Each scene shows the same named points in several views, each turned, perhaps mirrored, and shifted as a whole.
A view may leave some points out. In some views, one point has been moved. Which views, in the order they come, and which point in each? Write - if no view has one.

-- scene 1 --
panel a:
  keves [ 19.6  37.6 -23.7  34.2   9.0  22.1 -18.9  19.2  13.5  20.4]
  Revan [ 26.9  35.7 -16.3  29.1 -11.0  17.1 -31.1  22.2   8.4  21.0]
  nutor [ 27.5  42.8 -10.8  19.6   5.5  22.9 -24.2  24.5   6.6  38.9]
  tumis [ 26.9  43.3 -25.4  22.0  18.1  25.2 -32.7  24.5   0.0  18.2]
  Reb [ 23.5  36.9 -25.7  37.9 -18.0  27.9 -19.7  19.6  23.2  19.0]
  vize [ 16.3  28.9 -28.1   9.6 -21.1  19.9 -39.3  28.9  29.0  36.1]
  sisod [ 33.2  42.5 -13.7  19.5  -1.1  23.5 -31.4  21.0   7.9  31.5]
  Kole [ 22.6  38.1 -20.9  16.1   0.9  39.9 -24.5  12.0  13.3  36.9]
  gozu [ 25.4  40.8 -28.9  23.3  -2.0   8.0 -41.4  16.3  17.8  27.5]
  Nur [ 21.9  43.3 -19.9  24.3  17.1  12.0 -27.6  12.2  11.8  38.1]
  Puz [ 30.3  44.6 -22.6  34.6  -9.1  35.9 -23.0   3.5  11.8  25.1]
  fet [ 28.5  36.6 -12.8  27.5  -6.7  21.4 -30.4  12.3   3.5  25.5]
panel b:
  Revan [ 11.6  20.8   2.9 -10.7 -21.5   4.8  16.8 -15.3  23.6   7.6]
  Kole [ 10.5   3.1  -8.1 -27.6  -2.5  -2.7  10.6  -8.2  31.5   5.9]
  vize [ 8.8 18.6  8.9 -1.8 -4.3 -1.8 -6.5  4.6 27.3 18.9]
  fet [  5.1  15.9  -0.5 -18.7 -20.1   3.3  19.9 -19.7  28.8   6.6]
  tumis [ 16.8  23.1 -14.1 -15.1  -7.6  -4.3  33.5  -8.8  26.8  -7.2]
  nutor [  8.0  16.7 -15.4 -17.4  -4.1  12.5  14.5 -16.3  30.3   2.1]
  sisod [  9.4  19.1  -7.1 -15.1  -9.2   4.0  13.4 -18.9  33.6   1.1]
  Reb [ 21.5   9.1   7.7 -19.1 -24.5   0.0   4.7 -12.0   9.7   7.2]
  gozu [ -0.9  27.6  -0.6  -6.7 -12.6  -8.5  10.9  -8.4  19.1   1.1]
  keves [ 15.8  17.9 -10.6 -23.5 -15.3   1.2  22.0  -8.8   9.1   2.5]
  Nur [ -5.0  22.8 -19.6 -20.7  -3.8   1.3  18.3 -11.3  17.1  -1.3]
  Puz [ 11.1   1.6   1.5 -28.8 -21.2  -6.2  12.3 -21.0  21.4  -1.7]
panel c:
  keves [ 46.8  -5.5  49.9  18.9   3.7  -9.4 -22.5 -12.9 -17.4 -37.3]
  gozu [ 56.9 -14.2  48.6   4.3 -15.2  -9.5 -11.8   0.7 -22.8 -35.0]
  Kole [ 42.1 -16.9  39.0   0.7  -7.5 -10.5 -22.4 -29.7 -19.5 -45.1]
  sisod [ 57.3  -9.4  45.6  -1.2  -7.0  -4.8 -13.7 -17.2 -14.2 -50.3]
  tumis [ 59.1 -20.3  51.1  16.4   0.2 -10.9 -25.6  -9.2  -8.8 -53.0]
  Nur [ 46.3  -4.1  49.0   6.9 -16.9  -7.0 -31.3  -5.2 -12.7 -45.2]
  fet [ 52.4  -9.0  44.8   8.2  -7.6   2.1  -6.6 -18.4 -11.4 -41.9]
  Puz [ 53.8  -8.5  33.2  16.0  -6.3   0.4 -14.0 -30.3 -25.0 -36.1]
  Revan [ 55.7  -9.1  51.4   6.8  -1.0  -1.5  -2.3 -13.4 -16.5 -37.9]
  vize [ 44.3 -22.0  53.2 -18.3  -7.6 -18.4  -0.3 -11.5 -32.0 -30.3]
  Reb [ 51.1  -5.0  45.2  11.7   6.6  -6.9  -5.1 -23.1 -32.6 -25.6]
  nutor [ 50.3  -4.6  52.4  -3.6  -6.3  -4.4 -22.1 -19.3 -12.2 -52.7]
panel d:
  Revan [-66.2  27.8 -32.8  -5.6  14.4 -18.5 -19.2  41.6  -5.8  -3.7]
  Puz [-66.7  41.5 -34.6  -8.7  11.5 -12.1 -16.8  52.5 -29.8  -0.1]
  Kole [-72.1  37.9 -35.1 -23.6  21.2 -17.2 -27.6  38.7 -29.1   9.5]
  vize [-51.3  19.1 -16.5 -11.7  17.4 -23.3 -33.2  23.9 -13.1  15.7]
  fet [-73.5  33.1 -34.2  -8.7  16.4 -12.1 -22.8  46.9  -9.9  -1.9]
  Reb [-55.5  36.3 -30.3 -14.9  12.6 -20.6  -4.8  44.0 -16.8  15.6]
  nutor [-80.6  32.8 -37.5 -25.4  17.4 -21.3 -18.6  40.1  -7.8  10.4]
  sisod [-75.4  28.1 -37.6 -15.4  17.2 -21.8 -23.0  46.5 -10.5   8.9]
  Nur [-86.1  30.4 -29.8 -30.7   0.1 -20.4 -26.3  41.8 -12.4   0.8]
  gozu [-71.3  19.2 -23.5 -10.3  -0.2 -24.7 -30.5  41.7 -11.9   1.3]
  keves [-70.1  34.4 -36.5 -23.2   5.8 -23.0 -16.1  37.5 -17.8 -13.6]
panel e:
  vize [-18.9  17.9  20.3  -8.0 -37.8 -29.7  23.7 -18.0 -14.5  16.8]
  Nur [-13.7  -6.5  19.8  18.8 -44.9  -8.5   7.4  -4.6   7.2  12.4]
  fet [ -0.6   5.5  22.9  17.0 -41.5 -16.1  -1.4 -20.3  -6.1  24.5]
  Kole [-17.4   8.2  37.1   9.0 -56.9 -11.4   4.2 -14.8  -5.9  21.5]
  gozu [ -8.7   4.4   5.0   4.9 -42.2 -20.7   9.7 -14.1   2.8  16.8]
  sisod [ -7.0   5.2  25.6  15.9 -44.7 -11.9  10.0 -25.1   1.5  22.9]
  tumis [ -6.5   1.7  25.2   4.6 -41.7  -2.3  -2.9 -18.2  20.1  22.0]
  keves [ -2.5   8.1  29.9  11.3 -42.3 -18.5  -4.8  -4.8  11.0  12.0]
  Reb [  0.4  26.1  27.2  10.2 -47.2 -35.1  -2.2 -13.0  -1.9  14.4]
  Revan [  1.2  12.3  20.7  11.8 -34.7 -22.0   2.1 -21.4  -1.8  21.4]
  nutor [-12.5   3.7  32.6  21.2 -40.7  -7.9  12.3 -19.2   3.1  18.9]
panel f:
  keves [ -7.2 -32.9 -16.7  32.6 -33.5 -15.9  20.4 -36.3   3.3  -2.8]
  nutor [-23.6 -29.8 -18.7  37.4 -19.1  -4.9   9.2 -43.4   6.8   7.8]
  Nur [-17.1 -40.1 -11.6  35.5 -27.6 -16.3  17.8 -52.1   9.2  13.4]
  Revan [ -8.3 -39.8 -11.9  40.8 -21.3  -6.2   4.7 -25.2   6.4  -2.1]
  vize [  1.1 -34.1   1.7  25.1 -20.5   3.7 -14.9 -34.6  -7.8  12.5]
  Reb [ -4.6 -28.7  -6.6  26.2 -30.6 -10.6  10.0 -12.4   0.1  -1.7]
  Puz [-26.9 -31.8  -2.1  29.2 -33.7 -16.3  11.0 -19.7   8.0  -4.8]
  gozu [ -6.5 -53.6  -4.4  31.4 -23.7 -11.5   4.5 -37.1   3.2   8.9]
  fet [-18.9 -37.4  -7.8  44.7 -25.1  -9.0   6.1 -29.5  10.6  -2.2]
  tumis [-19.2 -46.2 -23.9  33.6 -27.2 -12.3  12.6 -49.2   1.9 -12.0]
  sisod [-24.6 -38.9 -14.1  37.8 -20.1  -4.0   5.4 -36.0   3.7   3.8]
panel g:
  Revan [ 34.7  29.6  56.5  32.8  52.0   5.9 -29.0 -20.0  11.6   5.9]
  keves [ 26.0  35.7  44.0  22.0  56.1   8.4 -33.7  -6.9  -0.1   1.9]
  Kole [ 17.6  26.9  54.0   8.5  38.5  15.9 -20.8 -17.1   4.3   6.1]
  sisod [ 28.6  30.2  52.8  21.8  47.7   3.5 -13.8 -19.7  11.3   9.6]
  Reb [ 24.8  38.1  66.4  34.1  45.8  14.4 -39.1 -10.6   4.7  -3.1]
  nutor [ 21.4  35.4  43.9  18.7  50.2   6.1 -13.6 -23.9  10.1  10.5]
  vize [ 33.2  36.1  64.6  18.2  25.8  -1.2 -38.1 -38.8   9.0  -1.3]
  tumis [ 37.1  23.6  36.9  18.2  54.1   2.1 -15.0  -9.1  -1.1   0.1]
  gozu [ 43.3  36.2  54.1  22.5  40.5  -5.0 -30.7 -17.0   2.5  14.2]
  Nur [ 28.7  39.6  37.8  11.7  49.7   0.9 -24.1 -13.7   1.4  21.4]
  fet [ 31.0  25.2  55.6  26.6  52.6  10.9 -24.4 -16.8  12.9  14.7]
Moved in: panel d
  panel d moved: Reb
